Each path below is one point turned by a fixed rotation once a step. After each direction that follows a path, write how fast that rotation turns it, in degrees per step (0 if it stays still).
Each turn is a multiple of 5 degrees from 10 to 175, or 0.
Each row of a path follows its step; steps can be skipped.
path 1
step 0: [  1.4 -31.6 -12.8  20.8   2.8 -26.1   5.8   7.9  10.9  -5.0 -17.5 -14.0
   5.8 -11.7   1.6  12.5  24.1 -12.1  -2.2  -1.6  18.2 -16.0  -8.4   4.2
 -15.7  -1.7 -14.1  -6.8  -0.8  -9.0  21.6]
step 1: [-24.5  15.8  -1.0   4.2  11.9   5.6  20.9 -21.0  -0.8  26.0 -18.1   2.4
  -9.1   4.4   4.1   4.5  22.9  -5.0 -17.7 -10.4  -3.9   7.1  -9.4  11.8
  10.4  -5.1  13.8  19.7  -3.4 -18.1 -25.6]
step 3: [-18.7  -3.2  -1.5 -12.9 -12.7  -0.1   5.1   3.3 -25.5 -11.4 -11.0  -7.8
 -19.8  -6.0 -26.9  -0.3 -10.6  29.0   3.0 -14.9   4.5 -13.5   9.6  14.3
  13.9  25.6   5.0   8.2  -4.0  12.6 -23.7]
step 4: [ 13.9   0.0 -26.9  14.4  -1.6 -14.7 -16.1  38.2  -6.5  -9.1  13.6   3.7
  20.3  -6.2 -12.1 -26.1  22.5   2.4   8.7   2.7 -11.9  18.6   8.0   0.2
  -1.8   5.1   2.4   2.3 -10.8 -13.2  -4.8]
step 5: [ -4.8  -2.0  -5.2  -5.0 -13.8 -15.3  -3.9   6.3  19.8   9.1 -16.2   0.0
 -15.5  -9.9 -32.2   7.3   3.4  -6.5 -19.0  13.8   4.3  -1.2 -22.8   8.5
  14.2   0.1  11.5  22.6  28.9  10.4  17.6]
step 7: [-13.9 -15.2   4.3   4.1  14.4   5.6  24.6  -2.0  -3.3  17.3  -4.6   8.2
  26.7  10.8  -6.5  26.4   4.0  18.1   8.0  14.4   5.4 -17.1 -20.7  24.5
   9.2  11.9 -14.9  -3.2  16.5  -8.3  -6.4]
step 8: [ 11.0  10.5  -3.7  -3.4  -4.2   6.0   8.3   5.2   2.0  -4.8  -6.1  -6.3
 -31.6   0.1   5.8  -5.3  41.3   4.1  10.2 -21.6  10.4  -1.6  -3.4  26.9
  -5.5   8.0  -2.4 -22.0 -25.2  -3.9 -10.5]
step 9: [-20.1   4.9 -24.9   0.5  -6.0 -17.2 -11.0   7.4   5.6  -8.8 -27.2   6.2
  18.8   7.2   1.6 -10.6 -21.8  -9.6  -3.0  -8.9 -13.9   2.4 -11.3  17.2
  31.2  10.8 -16.2   7.3  -9.5  -1.0 -16.6]
step 11: [ 27.3 -25.1 -17.3  12.9  14.3   3.7  -5.6  10.5  -4.6  -7.2 -13.3  31.4
  -0.6  -5.0 -24.3  -2.5 -13.6   1.2  -9.4  11.4 -13.4 -23.4   1.8  -6.1
   4.4  21.7  16.1   5.0   9.5  -7.6   0.6]
step 12: [ 11.1  10.6  24.7  22.4  18.4  -1.4   2.4  22.4  -6.8   2.7   8.3 -18.2
   3.3 -13.0   0.7  -4.1  19.8   7.4 -14.5   8.1  17.2   9.0 -24.7  22.1
 -14.1   6.0  -1.9  21.8  11.1  16.0  -0.4]
[-3.8  2.2 -1.1  1.0 -6.7  4.4 -4.5 12.9  3.9  1.2 -5.5  8.2  1.1 -1.0
 -4.6  2.8 -8.7  5.8  1.1 -7.1  2.6  7.8  7.0 -3.0 -1.0  0.7  3.9 -0.3
 -9.6  5.9 -6.2] => 55
[ -7.4   0.0  -1.3  -0.2   0.1   2.4 -11.3  -3.3   1.4   4.5  -5.5   4.4
   0.3   8.4  -0.6   3.3   4.2  -5.5 -14.6   1.6   1.3  -4.4   5.5  -7.1
   3.1  -9.3   2.3   3.0  -0.3  -5.7   4.7] => 80
[  2.3   5.2  -3.7   3.4  -2.6  -3.2   6.1  -2.7 -14.6   0.7  -1.7   3.6
   1.9   1.2  -8.7  13.5   3.1  -3.1   2.6   1.9   0.3   9.5   2.3  -5.5
  -1.3   3.7  -4.3  -2.7  -1.6  -8.1   3.2] => 110
[-11.1  -8.6   2.4  -9.3  -0.8  -1.9   5.4   5.7  -8.0  -2.5   9.8   2.8
  -2.3   9.0   3.0   2.6 -10.2  -1.0  -1.4  -4.1  -4.8  -3.8   1.7  -2.8
  -3.7   2.0   1.3  -4.7   5.9   0.1   3.1] => 95
[  4.1  -3.8  -4.0  -2.2  -3.5  -3.6  -3.5   3.0   5.9   2.5  -4.3   3.6
  12.9  -2.4   2.1  -0.2 -10.3  -1.8   2.7   1.4   1.1  -8.6  -4.1  -0.8
  -1.9   7.6  -8.0   1.7  -3.5 -10.7   8.5] => 160
[ -5.0   1.7   1.1  -1.5   3.8   1.0  -1.2  -4.8   3.1   7.4   1.2  -3.2
  -5.4  -6.8  -8.5  -2.0   1.3  -1.6   2.6 -11.8  10.0  -2.9   6.9   0.4
   2.0   8.7   0.9  -6.0   2.7   1.9  12.4] => 145
[ 3.1  1.5  3.9 -4.3  1.0  2.1 -1.3  7.4 -6.3 -4.1 -5.2 -7.2 -3.5  0.8
  1.5 -4.5  0.2  3.0  5.7 -0.3 -9.0 -0.7  7.9 -4.0 17.2  1.1 -2.2  6.6
 -2.4 -2.9  6.9] => 55
